128 stands for zero in the data rows.
Here are some points, each followed by its number:
[197 108 122 116 138 135  85 157 121 165 152  97 150 165  98 141 189 131 127 100 131 134 131  78  64 115 123  71 105 137 129 150 104 120 106 126 127 123 109 113 158 138 129 108 144 120 127 173 173 139 160 185 123] 0
[176 146 108 127 156 167 165 122 101 126  81 122 193 106 160 123  82  90 222 156 118 165 120 118  85  83 105  79 136 129 147 161 165 109 185  95 109 162  81 113  96 147  60  90 124 125 145 113 190 179  66 197 131] 1
[ 85  76 136 173 149 184 109 109 128 120 133 120 136 112 151 153 138 126 120 133 119 113 119 152 147 164 141 115 131 133 158 131 163 134 117 107 135 138 175 109 117 167 115 148  90 109 131 126 112 121 121 100 172] 2
[ 93 112 160 131 116 121  97 127 150 109 202 137  88 179 115 139 149 174  46  84 178  94 130 137 137 161 164 127  65 164 167 124  57 165 105 174 132  66 187 132 159 112 163 145  98 139  79 127 114  88 200  58 141] 3
[171 150 129  95 134 148  62 169 107 106 126  88 208 136 148 143 110 114 119 131 135 154 125 141  11  96 131  80 138 117  84 113 174  79 216  40  95 159 153  97 111 127  86 109 161 127  70 157 170 159 129 187 156] 4
[ 44  83 172 153 120 163 126  81 198 104 141 174  11 114 110  68 173 175  45  91 125  70 128 186 206 189 166 208 109 126 150  97  74 199  65 204 192  55 206 165 194 137 190 168  97 122 121  91  32  89 144  43 149] 5
[192 144  83 123 151 135 104 144  53 156  82 115 173 103 158 175 125 101 209 159 136 168 128  80  21 118  71  63 168 128  86 163 216  45 171  38 132 187  84  91 105 123  96 114 138 125 143 188 190 166  83 211 168] 6
[142 147 144 104 120  87 164 143 135 123 175 148 119 177 109  90 142 134 140 113 118 120 130 154 166 112 142 131 116 130 118 121  66 173  90 177 127  83 122 144 139 119 153 133  95 135 142  95 115  94 150  96  90] 7
[175 180 138 141 103 112 123 145 110 126 125 206 130 133 100 107 119 105 181 125  75 191 117 108 109 119  96 127 138  87 139 140 120 120 153 115 179 109 124 129 140 126 138 150 123  99 116 106 148 142  87 185  88] 8
[ 30  84 174 156 132  92 157 137 114  88 189 177  34 196 106  91 120 179  69 101 140  71 126 146 236 212 187 158  83 168 134 116  44 249  24 241 175  60 184 200 185  89 176 203 102 125 180  40  50  59 171  57 102] 9
[104 152 122 186 167 111  99 119  98 153  93 135 149 119 116 116 141 162 129 148  99 126  53 125 115 139 127 134 129 138 146 115 115 139 134 118 123 167 102 144 145 121  99 146 111 118  93  76 100 108 103 194  97] 10
[104 109 136 136 115 112 152 140 115 116 159 152 126 167 116 113 145 171 115 140 130 110 149 132 183 139 163 116 108 112 141 134  72 134 124 141 117  87 123 158 135 104 153 182 141 151 146  96 110 106 131 141 121] 11
[ 77 133 161 154 115  84 136  97 146  95 150 149  91 131 124 105  99 133 108 124 111 106 133 154 188 142 138 148 136 139 136 125 108 167  73 168 130  97 145 131 152 115 169 154 122 147 157  69  87 111 121  92 111] 12
[169  88 123 141 193 161  99 117 140 170 120  84 137 137 152 121 212 143 114 134 163  88  78  62  42 118 121  32  95 127 154 141 133 121 135  88 103 121 112 106  98 146  79 140 128  82  79 194 175 125 205 147 109] 13
[ 82 134 160 144  85  81 103  95 137 110 158 175 103 143 123 107 131 138  94  93 131  75  86 116 149 137 139 145 101 117 132  76  85 184 105 143 119  79 155 108 167 112 148 166 132 114 135 105 110  88 123 120 120] 14
[109  90 123 113 134 120 171 132 108 115 118 148 131 128 171 151 117 110 127 149 129 167 162 124 133 130 155 117 141 116 137 186 124 124 114 119 131 157 140 140 105 134 121 124 154 134 162 131 141 165 109 129 127] 15
[130  86  98 133 120 138 118 103 117 120 111 159 104 137 113 147 138 145 141 113 118 110  94 132 106 117 100 159 161 129 144 123 170 118 128 120 128 121 136  86  96 142 121 115 120 113  86 145 136 126 152  96 131] 16
New points follow, each followed by the numbers of its two nearest points above, looking only along the 2 directions in which the numbered points spread most, nearest first.
[176 133  85 118 129 139 152 161 124 175 134  80 166 112 131 128 120 108 194 146 114 191 162 102 113  96  84 126 141  98  78 157 154  53 159 115 138 166 111 100 106 152 104  88 133 137 172 170 170 190  96 179 114] -> 1 6
[125 138 106 146 133 147 131  98 133 118  81 134 119 105 136 145 100 133 152 149 123 139 104 120 128 149 133 147 150 121  91  83 150 116 117 104 162 159 137 117 121 142  80 135 122 136 123  81  90 150 100 179 156] -> 15 10
[ 93 157 174 122 110 112 151  87 132  83 115 127 128  98 128  91 109 130 129 115 105 115 122 123 170 161 172 143 122 113 108 101 128 176 115 119 147 149 145 119 124 107 155 174 141 126 145  96 111 136  73 150 140] -> 11 7
[ 98 103 115 126 132 140 122 100 129 109 149 108 123 133 156 111 114 121 139 153 136 143 121 140 130 145 149 110 128 146 144 171 149 135  95 130 121 127 148 139 119 128 118 114 103 110 147 134 133 142 148 126 131] -> 2 16
[105 138 132 190 165 152 169 136  87 111 139 149 118 136 131 120 116 190 142 133 147 145  98 146 143 171 145 124 129 115 173 116 125 175  91 113 134 133 176 146 160 107 120 161 128 140  92  96 105  99 112 135 107] -> 11 7
[ 29  71 176 185 133  88 139 113 185  98 171 115  54 146 116 121 165 201  34  78 133  63 111 148 218 213 172 138  73 172 153  99  32 236  24 211 161  25 189 136 166  80 210 188  87 113 126 136  36  38 202  28 114] -> 5 9
[157 116  73 160 181 180  95 154 128 196  47  93 165 100 170 177 156 111 113 154 152 126 105  96  46  87 108  65 158 115 140 162 203  54 178  88 109 165 141 122 131 156  68 116 158 133  78 163 183 186 123 192 188] -> 4 6
[170  84  87 148 203 153  72 152 132 149 110 118 157 151 150 150 130 106 134 135 150 117 110  79  56 127 121  60 141 153 102 135 139  70 140  81  96 157  86  95  88 153  80 136 137 125  89 131 145 142 132 185 139] -> 4 0
[156 138 165 115 118  90 184 148 106 122 181 110 109 166 143 151  97 137 155 128 141 135 165 137 142 151 155 115 105  99 146 104  83 116  99 105 140 127 130 127 168 106 110 134 125  98 156 104 137  68 110  81  91] -> 11 2
[102  90 145 119  98 122 160 148 112 102 171 156 102 177 114 124 137 116 105 102  96 129 169 140 189 160 148 136 127 137 165 100  58 165  71 195 142 100 144 167 148 147 168 167 121 142 182 105 133  69 122  82  93] -> 12 7
[ 79 125 201 147 103  90 131 128 176  90 159 188  54 197 124 112 123 160  39  83 137  91 146 164 210 132 169 176  78 133 127  89  42 195  98 207 118  93 161 168 163  87 184 151 127 137 132  72  81  35 122  21 145] -> 5 9
[109  96 101 193 189 165 122 149 166 181  85  89 102  89 138 124 187 137 119 137 128  95 157 130 142 154 156 119 105 160 137 153 142 115  82 152 132 119 148 151 131 148 130 125 138 149 112 174 109 165 153  94 156] -> 2 16
[167 158 104 158 202 207 104 166 132 189  73  80 171  95 197 139 181 156 141 179 165  93 130  89  67 148 136  88 115 165 123 131 231 115 115  98 123 165 124 132 136 158  79 139 126 142  97 186 133 161 171 171 169] -> 0 4
[187 173 134  64 101  89 143 152 108 140 101 112 178 111 118 152  70 104 180 198 117 176 187 127  98  96  77 127 167 132  85 157 131  98 165  88 142 184  78 113 111 144 107 119 153 141 164 118 156 205  32 197  95] -> 1 8
[103 166 197  95  92  25 146  95 137 114 216 176 138 179  75  93 128 131 134  77  79 165 118 207 145 168 145 179 124 128 113 113  56 208 116 137 116  70 173 128 146 109 180 150 120 146 126  95  84  72 117  85  77] -> 12 7
[154 120  61 126 160 182 137 153 126 166  56  97 124 104 168 167 132 106 118 147 178 142 147 102  96 120  96  84 115 108 135 149 190  69 136 107 154 131 118 111  94 150 102 138 141 132 123 143 156 196 131 149 161] -> 4 0
[100 111 122 102 127 108 155  94 116 113 147 119  96 164  96  97 146 103  83  89 122 111 129 159 132 159 112 136 166 105 142 161 100 131 147 184 123  64 111 140 131 148 159 111 132 104 159 125 127 127 166  84 112] -> 11 7
[ 69 140 105 134 156 176 153  96 154 134  93 126 119  79 150 132 150 122 130 162 139 112 121 136 150 155 139 146 159 123 107 139 162 129 146 127 145 131 135 127 130 149  88 145 120 140 130 135  85 171 116 144 156] -> 10 15
[ 84 135 134 142 111 134  75 148 148 148 119 145 115 161 131 133 117 147  71 144 138 105 119 127 118 112 117 137 124 147 138 108 123 124 129 142 152 120 115 125 121 117 147 118 145 127 124 169 122 105 132  96 154] -> 2 16
[130 150 164 118 101 127 109 123 121 122 163 134 136 133 116 128 179 139 156 130 126 143 115 127 154 127 156 120 125 151 136  96  93 161 103 114 140 164 136 109 132 137 139 116 145 123  60 101 127 139 123 144 134] -> 2 16
[203 124  43 126 156 161  87 149 155 166 100  56 190 126 139 162 126 129 146 160 154 151 104  88  31  77 114  88 152 103  79 144 214   5 179  61  77 166  80  96 102 138  60  89 152 158 110 148 160 192 126 186 178] -> 4 6
[120 150 147  84 128  56 163 101 105  98 165 175  93 152 116 112 105 140 169 145  86 121 103 170 177 103 130 192 101 110 127  97  74 145  96 180 135  67 116 139 114 145 148 153  97 149 190  99 107 106 102  87 115] -> 12 7
